The rows of Y fall into 4 groups, which share some directions, and each row is roughly a mix of its group's hidden directions.
Y:
[[ -1   4 -40  31  -4  -6 -38  40 -18   9]
 [-44 -32  25  -7 -11  19  22  25 -28   2]
 [  7 -11  -4 -10  65  -1  18   4  25  23]
 [  6  -1 -28  -5  23  26 -60  13  -3   9]
 [ 25  16  10  23 -10 -19 -13 -40  47   5]
 [ 19  -8 -18   8  44  47  -7  24  16  13]
 [-32 -11 -33  -5 -27 -43  19  -5 -17  24]
 [-17 -39 -39  -9  -8 -22 -38  -6 -16  19]
 [-47  15   6 -37   1  -6 -22  12  17 -35]
 [ 30  -7  -4 -52 -41   7   9  -3   7 -22]
 [-28  12  33 -16   5 -10 -31  10 -37  34]
 [ 43  -6   1 -24  -9  33  -9   7 -47   0]
 [-56  11   0 -21  26   1  41  -3   0  -2]
 [-25  -9  50  25  -8  -5 -16  12 -36  19]
 [ 25  23  22  36  11  -5 -16 -45  16  19]
 [ 24  28  25  37 -43  -4 -13  10  20 -12]
 [ 24  40   9   9  11 -26  -8 -37 -36 -12]
 [-28  14  10 -49  -5  -3   2   8 -48  13]
 [ 17  11   5  60   8  17 -19   3 -24  26]
 [ -6 -28  24 -20  47 -16 -25 -16  16  24]
 [  3 -45 -28  19 -10   6 -13  32 -24  30]
 [ 33  21  26   6   7 -15 -16 -34  46  -6]
 [  9  21   4  32 -12 -21 -10 -36 -41 -30]
 [ 25 -37  52  16   1  -8 -16 -18 -15  13]
 [ 12 -35  11  23  40  -8  31  -7  32  16]
 [-11 -23 -21 -13  59   8 -30  17  -3   4]
 [ -3 -14  18  -3  19   0   1  37  -9  61]
 [ 19 -19  17  25 -24  43  31   5  14 -27]
 [ 34 -27  38  33 -13  -5  10   1 -33  14]
 [ 12  45   3 -24   9  20 -31  -7 -42  -3]
 [ 25  20 -19  38  -7   8 -43  26  -3 -24]
 [ 15 -40 -34  -7 -27 -21  10 -19 -36   8]
 [ 17  32  42  12  20   1   2  -9  48  -4]
 [-10 -46 -24  -6   8 -25  20 -27  34  14]
 [ -2   6 -12 -15  57 -11  15  16  18  37]
 [-16 -42 -10 -40  -1  32 -18  25  15 -11]
 [ 38  18 -30  32  10 -12  20  28  17 -25]
 [-26   2 -34 -19 -21   3  36  26  33 -17]
 [-14  57 -36  10  12  12  30  -5   5   3]
 [ 24   7 -47   8 -19 -17  17  14  33 -29]
 [ 21 -29  45 -23  13 -11  -8 -20 -38   3]
 [ -5  26  -8  14 -10 -54   5 -27 -35   8]
 [-31  51  29 -27   2   9   4  25 -12  10]
 [ -9  -9  60   2  -6  -5 -19 -15 -13  38]
 [-19  10  13 -25   0 -60  16  -7  22  19]
 [-31  16  -3 -20   2 -40  38  -1 -31  20]
 [-23 -11  -7 -16   8 -13 -32  37 -48 -10]
 [ -9 -23 -30 -19  38  40  17   6 -24 -15]
 [ 10  21  20  13  30  23 -31  23  41  18]
 [ -7 -53  23 -23   6  35  25   2  13   5]
 [-15  18  26  -7 -11 -17  13 -49 -18 -39]
 [ 22  31 -15  23  -3  22 -13 -22 -47 -22]
 [ 46  11  -9 -16  -4 -17 -41   1 -36 -10]
 [ 25  -4  49   2 -24  19 -22 -39  -3  -8]
 [ 19 -24  19  21   5  35  30  13 -40  20]
 [ 27   2  35 -29  -5  -5 -34   5 -23  38]
 [ -7   8  17 -56  42   5   9  10  14  18]
 [-18 -35   9 -30 -12 -19  -3   6  53  11]
 [-11 -22 -33 -22   2 -14  27 -29  38  26]
 [-13  33  -8   1 -32 -32  43  27   8   2]
 [ -2   2  32  13 -11   5   1   5 -68   9]
 [-29  12  -3 -52  -5   1 -11 -10 -43 -14]
 [ 17 -16 -29  19  23  -2 -33 -20  48   3]
 [-13 -32  23  36 -16  -6  31   5 -11 -39]
 [ 12  -4  29 -20 -30   1 -37 -46 -14   0]
 [ 33 -34  12 -35 -18  11 -29 -14  28 -10]
 [-13  11  40  21  -7  -1  -6 -15 -44  39]
 [  1 -10  15   4  56  23 -23  -3  38  -8]
 [ -5 -11   4 -27  43 -17 -50   0  11  17]
 [-49  -3  -6 -32 -20 -25 -18 -21  26  -4]
 [ 43   5   9  22 -46  -1  18 -18  28   1]
 [-40 -13  17 -37  13  -4 -37  -6 -28 -15]
 [  3  56  -3  15 -19 -15  21 -34  20   0]
 [ 22  14 -30 -39 -14 -21 -16  -9  36 -24]
 [  7  19 -35 -35 -37  11 -12 -32  -3 -22]
 [-33 -33   4   7   6 -39  26  26 -17  24]
 [ 38   5 -29  21 -11 -24  26   2  43  -6]
 [-17   9  16 -32   8  12  52  36  10   1]
 [ 25  24  -7 -11  47 -26   2  14  18  36]
 [ 16 -17 -24  33  -6 -23  26 -33  35 -17]
 [-23  12  -2  20  -4  49  48  -3  -8   8]
 [ 12 -56  12  11   1 -29  -5 -24  31  -8]
 [-24 -49  -1  29  -3 -14  -8  43   6   3]
 [ 25 -21  26  22 -30  22  14  18 -36 -26]
 [ 10 -22  26  34 -28   2 -21  -2  -4 -48]
 [ 33  -8 -15  20  10 -22  25  18  51  -7]
 [  8  54 -38  -3  27  18  16  -7 -15   4]
 [  4 -17 -18 -26  21 -12  -8  36  45 -27]
 [-27  22 -27 -18 -25   1  10  31 -36  28]
 [ 24 -16  22  39  19 -46  19  -5 -10  10]
 [-24 -17  -5  12 -36  10 -22  18  41 -33]
 [ 16  41  -5 -17  24 -31 -31 -30 -17  11]
 [ 10 -47  20   3  -1 -30   0 -27  38  17]
 [ 15 -29 -23  25  12 -14 -16 -16 -30 -45]
 [ -3 -26  22  40  22 -11  -5 -10  47 -19]
 [-44  17  -1  20  -1 -22 -37  10  39   0]
 [-14 -12 -38  28 -49  14  12  24   6   8]
 [ 18 -18  39 -26  22  15  36 -29  16  10]
 [-51   0 -12 -30  -3  18  32  26 -15 -10]
 [ 19 -16   0 -29  12  27  12 -17  55 -16]
 [ 23 -34  25  26 -14 -24  13 -41  18  11]
 [ 26  -2  21 -12  10  26  60   1   4  18]
 [-26 -31  35  13   8 -31   0  28  15  32]
 [ 37 -16   9  48 -14 -32  20   2  18   8]
 [ 13  26 -45 -30   7  -8 -15 -39  20   4]
 [ 13  23  42 -10   7  -7  49   7  -1  30]
 [-40   7 -23  12 -39 -32  -2 -24 -23  -9]
 [  6 -26 -17 -56   9  31   8   4  25 -12]
 [ -9   7  -1 -12 -45 -10  14 -40  12  41]
 [-42  21 -11 -12 -21  -4 -12  47 -26  -2]
 [  0  27  13 -13  19 -22 -47 -43  10  -1]
 [-30  -8  27   2  -1 -18 -26 -25  10 -51]
 [-23   7  16 -12  10 -48  41  26  -9  14]
 [ 33  12   7 -11 -31  20  21 -36  40  -1]
 [-23  35 -27  10 -12 -13  29  39  -2  28]
 [-25  28   0  11   2  28  12 -11 -55  22]
 [ 50 -23  26 -12 -16  -6  37 -21   4  -1]
 [ 24 -44  13 -19 -10 -12 -17  -4 -42  26]
 [ 18  22   5 -25  30  -8  20 -49  27   0]
 [  7 -19 -50  18  -3  26  19  32 -16  21]
 [-14   2  14   4 -53 -42  13   5 -27  13]
 [ -6  25  48  10 -27  -1 -24   8 -34  20]
 [ 22 -37  48  20  -4 -15  12 -25  17  12]
 [-24  22  -4 -31  17   0  42   5 -42  13]
 [-18  -7 -40 -14  -4 -12 -46 -17   4  35]
 [  0   7 -14  43 -37 -26  33  22 -16   2]
 [ 20 -12  -1   9 -18 -29  15 -47  24  36]
 [ 42   0 -39 -32  -7  34   5   9  17 -10]
 [  7  59   0 -13  -2  -9  15 -24 -33 -19]
 [-12  -1 -11  25  23 -30 -27  19 -51   0]
 [-36   0 -38  19 -17  -8   8  30 -35 -21]
 [-15 -28   7 -21   9  35 -18  29  44 -11]
 [ 15 -26  34 -17  15   0  46 -11  23  26]
 [ 25 -17  52  13  -3 -12  -1 -17  33  26]
 [ -2 -23  10  11 -11 -37  26  33  36  26]
 [-22  -1 -14 -14  15  -3 -36  56  23   0]
 [  1   8 -43 -19   2 -40  17  35  -8 -23]
 [ 24 -12 -43  10  17 -40  13  13  32 -10]
 [ 44 -28 -18   7  35  20 -10 -23  26  -1]
 [ 21  13  11   5 -51   1  20 -18  41  13]
 [ -4  -6  22  42  -2 -32  25   7  39  22]
 [-20  23  -1 -36 -12  34 -27  21 -20 -30]
 [ 12 -40  11  43  17 -15  -1 -33 -25  -6]
 [ -6  46  17 -16 -27 -15 -48  -1   7   5]
 [-17  -1 -28 -45  -9  -2  35  11  31 -22]
 [ 15 -14  36 -15  20 -24  41  10  26  25]
 [ 35   5  -5 -25 -27  40  37 -15  15  -3]
 [-20  48 -22 -40   6  -3 -28  -8   9  15]]

In each list below, two rows fit none of the groups, and each other row fits one group, some only roughly. Which are they? Name them in the order they come.
  * J_734: [-12 -14 -32  18   9  27 -36  47   0   7]
  * J_602: [-23  31  10 -16  25 -12   3  22  24  49]
  * J_878: [ 44  11   9 -26  33  -9 -11 -30  19  25]
  * J_434: [ 33 -45  15  31  12  36   3  20   2   2]
  * J_163: [ 17  31  34 -34  29  -5  23 -32   6   7]
  * J_486: [ 18 -34  -8  26   1  36  30  33  11  18]
  * J_199: [-50  -6  36  10  -1  18  -1  32 -20  19]
  * J_104: [ -8   1 -10   7 -17  47 -31  15  -3 -46]
  * J_182: [ 26 -18  36  12  -7 -46 -23   0  25  16]
  * J_121: [ -2  31  51  26  20 -25   5 -21  14  -5]
  * J_916: [ 20  28 -26  -1 -31  -9  -1  -3  53  19]
  * J_350: [ 28  20  26  -7  12  17   9 -57 -15  -9]
  * J_952: [  7  51 -15  14  30  19 -27  26   7 -13]
  * J_67: [ 37 -11  27  38  12  18 -24  16  26  19]
  * J_446: [ -1 -41  -9   4  11  23  35 -21  44  -5]

J_121, J_952
  * J_114: [ 31 -21 -19 -17 -19 -32 -24 -33  28 -13]
  * J_524: [-24  36 -16   3 -50 -17  21  20  -6 -15]
  * J_501: [-17   4 -26 -12  44  35  38  13  10   0]
  * J_136: [ 8 -5  1 33 42  7 14 -2 51 15]
  * J_731: [-51  22   7   8   2  17 -35  -1 -36   7]
  * J_235: [ -8   5  16 -21  -8  18  -2 -64  11 -25]
  * J_542: [ 28  25  25 -11  26   0  -4 -55   8  10]
  * J_146: [  1  -1   5  52   1 -48   0 -26   6 -16]
  * J_815: [ 16  -4 -49   1 -35   6  24  15 -35  10]
  * J_881: [  0  -6   9  -8   4  32   8  45 -44  28]
  * J_209: [ -2 -29   2   0  31  22  -3  59   8  16]
  * J_569: [-17  52 -13  33  23  13   0  31   7   1]

J_146, J_569
  * J_504: [-15  -2  43 -29 -19 -26 -12  11 -34  25]
  * J_436: [-26 -26  52 -16 -18   5 -12 -12  12  31]
  * J_971: [ 52  14 -30  15 -15 -15  -6 -33 -12 -17]
  * J_723: [-45   5 -32  -8 -11  -1  35 -11 -18 -32]
  * J_639: [-14 -30  -8  16  26  29   7  -4  47 -28]
  * J_951: [ 37 -32  -6   9  11  48  -1  -6  26  18]
  * J_414: [-13  -2 -37  -7 -21  47  -1  30  24  18]
  * J_680: [ -8  21 -19  -3  28 -19 -51  23 -28  11]
  * J_5: [ -6  31  -1 -15  10 -17 -35 -43 -23 -30]
  * J_430: [-27 -23 -31 -36 -10 -21 -15  25  10 -31]
  * J_428: [ 18   6  16  -4 -42   3  37 -10 -32  34]

J_639, J_428
  * J_100: [ 16  -5   3 -17 -48 -32 -23 -34  22   0]
  * J_92: [34 38  9  5 27 41 15 16 22  3]
  * J_692: [-26   9  33 -33  41  -8   4  17 -26 -20]
  * J_735: [-39 -37  -5  20 -32  -7  34  10 -22  -1]
  * J_124: [ 16 -27 -21 -16   5  39  15  10 -49 -11]
  * J_88: [ 11  -1 -19  12 -32  33  53  18   8  12]
  * J_363: [ 12   5 -31  26 -25  -8 -53  13  20  14]
  * J_891: [-44  46  32 -14 -10 -13 -17  10   6  -9]
  * J_68: [ -6 -11  -4  26  30  34 -29 -26 -33  22]
  * J_842: [ 24  32  45  36  11 -23  -9 -16  -6  10]
  * J_8: [ 26  -3  30  27 -18 -14 -36  13  24  33]
  * J_337: [ 19  13   9   8 -31  33  11 -51   0 -24]
  * J_915: [-16  -5  39   8  17   0  13  44  -2  42]

J_68, J_842
  * J_125: [ 21 -23  25  -4  56  -1 -10  10  -4  32]
  * J_808: [ -6  32 -47  -9  21  43   3  16  -5  10]
  * J_983: [  1  -6  37  -8  20  17  13 -17 -11 -57]
  * J_725: [ 32 -12  -6 -24  33 -27 -39 -29   5  -1]
  * J_195: [ 15  22 -42 -32   2   9 -14 -33 -33  -7]
  * J_15: [-20 -25  48 -15 -30  -8  15 -28  24  -2]
  * J_236: [ 22  28 -23  -7  20  44  30  28  -2  13]
  * J_411: [-11 -17 -10  18 -11   5  23 -39 -55   5]
  * J_991: [-19 -23 -14  40  17   8 -36  24  31  13]
  * J_160: [ 12 -14  50 -21 -23 -24   9  -5 -38   8]
  * J_62: [-40  19   4  21 -23  24 -21 -19 -30 -29]
  * J_804: [ 11 -11 -31 -53 -13 -13   7  -7 -17 -36]
  * J_537: [-26 -22  35  -5 -10 -45  33 -17   6  -8]

J_62, J_804
  * J_73: [  9 -43  11   3  -5 -25  10   5  56  -7]
  * J_25: [ -3  32  17  -5 -13   9   9 -64 -15   1]
  * J_186: [-28  26  -6 -21  37  41   7   9 -29   2]
  * J_395: [ 11   3 -40 -19  -9   6  49   3 -35  14]
  * J_892: [ -3 -20   0  29  33  -8 -12  13  47  33]
  * J_452: [ -8 -29 -49   6  -6   8  24 -18 -27 -30]
  * J_850: [ 35   3  -3 -61   1   2  17 -11 -17 -20]
  * J_382: [ 46  33  10  24  12   1  36  21 -16   3]
  * J_74: [-32  42  26  -8 -12 -15  -6  31   2  33]
  * J_297: [ 17  11  10 -34  19 -21  42  -7  41  -5]
  * J_418: [ 31 -13   0  21  23 -12  -6   0  37  48]

J_25, J_297
  * J_599: [-10  51  15 -22  19   3 -27   9  32  21]
  * J_813: [-39 -36  42   1  -9  12 -15  14 -23 -15]
  * J_40: [-43   0  58 -15  10  19  12  -7   0  -1]
  * J_650: [-12  -4  -8 -48  41 -25 -19 -18  20 -12]
  * J_315: [-25 -37  11   2 -21   3 -24  40 -36   1]
  * J_790: [  7  16 -35  28 -39  17 -35  15  17 -10]
  * J_919: [ 45  -3 -18 -16  -8  31 -39   4   6 -28]
  * J_629: [-12  -3 -40  -7 -20 -10 -25  31  26  38]
  * J_736: [  6  28 -61   4   3   7  25 -18 -21  -2]
  * J_423: [-14 -48  31  -7  -5  21 -12 -16  24 -33]
  * J_56: [  4  -5 -20  32 -19 -43  29 -10  25  28]

J_40, J_919
  * J_508: [  2  -8  39  -4  11 -34  54  -9 -10   7]
  * J_687: [ 17   1  28   7   3 -36  21  -6 -56   5]
  * J_320: [ 22  -4 -15  11  16  18  -7  24 -48 -41]
  * J_964: [ 23 -11  -9  25  22   3 -17 -57  26  -2]
  * J_568: [-20  15  16  -6 -10 -40 -19   4  30 -46]
  * J_464: [ 24  57 -29  10  -5  -4  20  21   1  19]
  * J_45: [ -4  22  51 -43  -3  -8   2 -15 -25  -9]
  * J_990: [ -5 -33   6 -52  38  22 -13   2  -8  -2]
  * J_714: [-35 -17  -2 -26  22  53   3   3 -13 -18]
  * J_782: [ 51  23 -19  38 -27   0   2   3  17  12]
  * J_809: [  3 -15  10   4  16 -18   2  58  38  17]
  * J_507: [ -5  47 -16 -23   2 -11   4  51   7  14]

J_320, J_964
  * J_787: [  5 -33  -8  51 -26 -25  24  -5  10 -16]
  * J_33: [ -4  28 -24   2 -25   7 -54  16  21 -19]
  * J_265: [  8 -15 -18   0 -16  59 -23   8  31  -9]
  * J_173: [-30  39  -3  -1 -15 -37   2   2 -30  33]
  * J_591: [-12 -12  36 -37 -18  12 -44 -21 -15   0]
  * J_624: [-50  -2   6  13  11  23   6  -1 -48  17]
  * J_833: [ 18  13  -9 -27  30  13 -28 -41  23 -26]
  * J_234: [-37 -29  13 -43 -10  18 -34   3   1 -13]
  * J_823: [  2 -13  25 -31  21  56  -7 -17   5 -16]
  * J_233: [  7 -27 -13 -37 -30   0 -28 -37  17 -20]
  * J_442: [ 12  46   6   9  22 -10 -10 -42  26 -23]
  * J_644: [ 32 -20   1  13  -6  59  23  -9 -14   9]
  * J_331: [ -9   0  20  47 -42 -35   2  14 -10   1]

J_173, J_442
